(in the rows, 128 means zero)
Rotation paths and how fast each direction turns (deg/step):
Each turn is a multiple of 5 degrees from 10 to 175, or 0.
Each row of a path follows its step; steps can be skipped.
path 1
step 0: [134 128 135 120 132 124 138 119 131 124 126 141 119 121 125 126 130 132
 133 120 118 129 114 130 126 120 130 124 123 129 133 129 129 132 136 131
 134 136 132 129 140]
step 1: [128 127 131 119 140 121 132 118 136 119 120 131 116 129 137 137 129 138
 125 125 135 118 125 128 128 126 123 124 124 128 130 124 128 124 131 127
 128 132 138 123 141]
step 2: [122 121 124 124 126 126 137 117 121 122 115 133 118 127 128 133 128 138
 126 127 135 131 135 120 133 128 130 116 127 126 128 118 132 130 132 123
 121 138 126 120 134]
step 3: [118 118 124 124 114 113 137 123 122 125 128 133 126 123 133 123 122 132
 129 119 129 125 125 124 131 137 122 122 123 136 129 118 131 125 121 126
 123 132 135 122 130]
step 4: [127 129 130 134 128 122 140 122 123 120 136 134 124 122 132 113 126 125
 124 120 128 134 120 133 129 126 128 121 115 127 136 118 132 137 124 132
 121 134 133 128 133]
step 5: [128 132 132 128 134 119 131 116 121 121 130 131 127 117 132 129 124 128
 125 123 134 117 128 134 125 125 138 133 114 134 129 128 130 131 130 133
 128 138 141 136 136]
step 6: [120 135 126 130 138 117 135 123 123 123 125 134 118 129 125 135 128 130
 121 124 131 123 137 132 139 127 135 126 122 132 132 127 119 131 135 136
 133 141 131 118 129]
step 7: [121 122 122 123 128 116 127 126 117 113 127 124 118 122 119 138 125 128
 131 128 131 122 126 124 138 133 130 116 126 132 129 122 122 123 129 138
 124 130 134 124 122]
step 8: [124 119 125 123 125 125 141 126 124 121 136 132 124 127 122 128 120 128
 124 117 124 136 130 127 129 118 132 114 118 132 135 122 123 116 125 134
 123 125 133 127 122]
step 9: [128 121 130 125 131 121 133 128 132 115 133 131 128 123 133 116 127 128
 117 132 134 121 133 123 129 123 136 121 113 138 134 122 127 125 120 132
 128 123 131 138 127]
Directions:
[129 130 128 130 132 128 126 130 129 124 129 125 125 129 131 126 130 127
 126 132 131 128 125 128 131 130 126 126 128 125 129 125 128 130 127 130
 125 126 127 127 128]  135
[126 124 127 130 126 133 133 130 127 129 133 129 126 129 128 126 125 129
 127 130 129 125 128 125 128 129 127 128 127 130 127 126 131 128 127 127
 127 126 127 129 129]  65
[126 129 128 128 122 128 128 126 128 128 125 126 128 127 128 124 126 127
 128 127 130 131 130 124 128 126 128 126 129 126 126 126 127 124 125 130
 126 125 129 126 127]  70
path 2
step 0: [122 137 131 132 128 131 128 133 127 139 116 121 132 122 123 126 137 132
 124 131 123 136 142 127 127 138 124 121 124 131 130 129 139 133 130 135
 130 140 121 131 138]
step 1: [126 131 121 141 132 125 126 127 124 121 125 137 131 128 118 127 135 126
 120 123 127 145 124 123 115 127 120 125 128 126 128 143 129 130 136 119
 128 133 124 130 131]
step 2: [124 130 128 125 138 113 127 130 116 126 126 132 123 130 136 142 126 132
 125 124 128 129 133 121 130 131 115 121 136 127 140 127 126 135 136 122
 127 133 124 121 125]
step 3: [128 128 118 131 127 130 128 133 129 134 125 134 124 113 135 137 133 134
 128 125 134 130 127 133 140 131 124 126 131 145 125 128 125 124 128 117
 130 141 121 122 134]
step 4: [119 140 127 132 126 133 130 132 126 124 135 121 123 115 125 124 129 141
 125 125 130 132 128 116 132 136 131 122 116 131 126 138 123 126 135 122
 127 131 135 121 119]
step 5: [130 135 122 122 133 131 116 140 128 128 126 133 123 130 125 125 125 134
 126 129 130 121 114 118 129 131 119 129 121 122 123 124 133 132 146 127
 136 132 121 128 122]
step 6: [130 128 121 123 125 122 130 128 128 132 125 120 112 125 120 130 127 123
 128 132 133 118 128 121 125 130 124 132 127 135 133 133 142 138 125 120
 138 145 127 134 126]
step 7: [135 122 132 134 125 120 131 135 119 128 126 138 125 124 117 125 129 129
 141 123 132 127 130 120 125 124 140 121 118 124 130 132 125 123 125 116
 131 140 121 125 124]
step 8: [133 117 129 129 132 121 122 134 128 133 125 122 117 121 114 130 124 128
 134 122 131 137 132 124 141 133 128 120 122 125 133 124 132 132 142 129
 120 119 124 125 129]
step 9: [127 127 124 129 132 133 129 132 132 143 128 122 132 117 117 128 130 125
 117 144 130 136 131 129 129 123 129 125 128 120 130 121 128 133 136 126
 127 143 118 127 134]
Directions:
[130 127 127 126 129 128 126 127 130 131 125 129 127 126 131 129 130 127
 131 130 128 124 128 129 128 130 123 127 128 125 129 126 128 132 130 129
 128 124 128 125 128]  120
[126 130 129 132 127 127 130 128 126 128 128 127 129 127 127 126 128 127
 129 124 129 125 124 126 124 127 131 128 129 124 130 130 124 128 129 127
 128 126 130 123 128]  125
[125 129 129 130 127 127 130 129 127 128 129 131 126 127 131 132 132 127
 124 130 125 131 127 129 127 129 127 131 128 130 130 128 124 127 130 130
 125 127 126 129 128]  40
path 3
step 0: [137 139 130 123 125 136 133 132 131 121 131 135 123 121 123 132 124 123
 139 120 135 127 143 132 135 144 126 123 135 130 113 134 128 134 125 124
 139 135 121 120 120]
step 1: [130 124 128 140 128 121 138 120 116 127 128 135 132 117 127 130 119 130
 141 136 130 122 144 128 128 135 130 123 125 125 110 127 131 136 136 133
 131 140 131 127 126]
step 2: [144 121 130 131 138 133 133 128 124 129 138 132 123 122 120 136 116 135
 130 126 141 138 141 128 129 137 122 125 132 130 119 142 120 132 125 131
 130 129 140 121 126]
step 3: [131 121 127 133 123 133 140 123 128 119 130 139 123 122 121 141 122 134
 136 125 128 128 145 138 139 138 135 113 129 128 126 127 126 127 138 123
 116 133 125 123 131]
step 4: [136 140 129 135 133 127 131 121 131 119 129 133 130 128 112 142 122 133
 142 119 134 125 140 124 130 127 128 124 131 129 118 135 127 136 133 142
 137 126 126 120 125]
step 5: [132 126 125 134 132 121 130 121 117 130 138 136 132 117 118 135 110 129
 138 135 136 129 136 136 130 138 137 127 122 127 127 132 123 118 131 140
 120 132 123 127 119]
step 6: [131 132 134 135 135 128 139 124 124 117 142 134 124 133 115 136 126 138
 127 131 133 137 141 124 135 134 125 129 130 136 136 135 129 134 130 138
 116 132 134 118 127]
step 7: [130 127 129 117 125 125 127 116 132 113 128 141 127 114 112 139 126 129
 129 130 131 134 136 133 137 129 129 119 121 121 132 136 128 125 134 135
 125 128 117 118 123]
step 8: [131 141 127 135 133 117 133 111 121 123 133 147 128 131 124 137 126 129
 137 129 125 135 128 137 126 125 128 135 130 133 127 133 123 135 140 144
 126 125 127 121 125]
step 9: [131 131 131 123 133 120 133 128 125 128 141 140 130 119 111 132 126 113
 125 130 131 135 132 137 134 138 134 133 126 137 134 135 126 125 119 139
 127 134 127 115 121]
Directions:
[129 130 127 128 129 126 129 128 133 127 129 131 129 132 126 128 126 127
 131 131 127 130 129 129 130 130 127 126 123 126 125 129 127 129 126 128
 127 129 131 131 127]  0
[129 128 124 126 125 128 129 128 128 127 128 131 126 128 132 127 126 128
 130 129 131 130 127 129 126 133 129 128 130 124 130 128 129 123 128 127
 128 127 124 131 128]  155
[125 125 132 127 130 130 131 129 130 127 129 130 125 126 129 126 127 131
 123 128 130 130 127 125 130 126 130 126 129 124 129 131 126 129 129 127
 126 128 131 130 128]  90
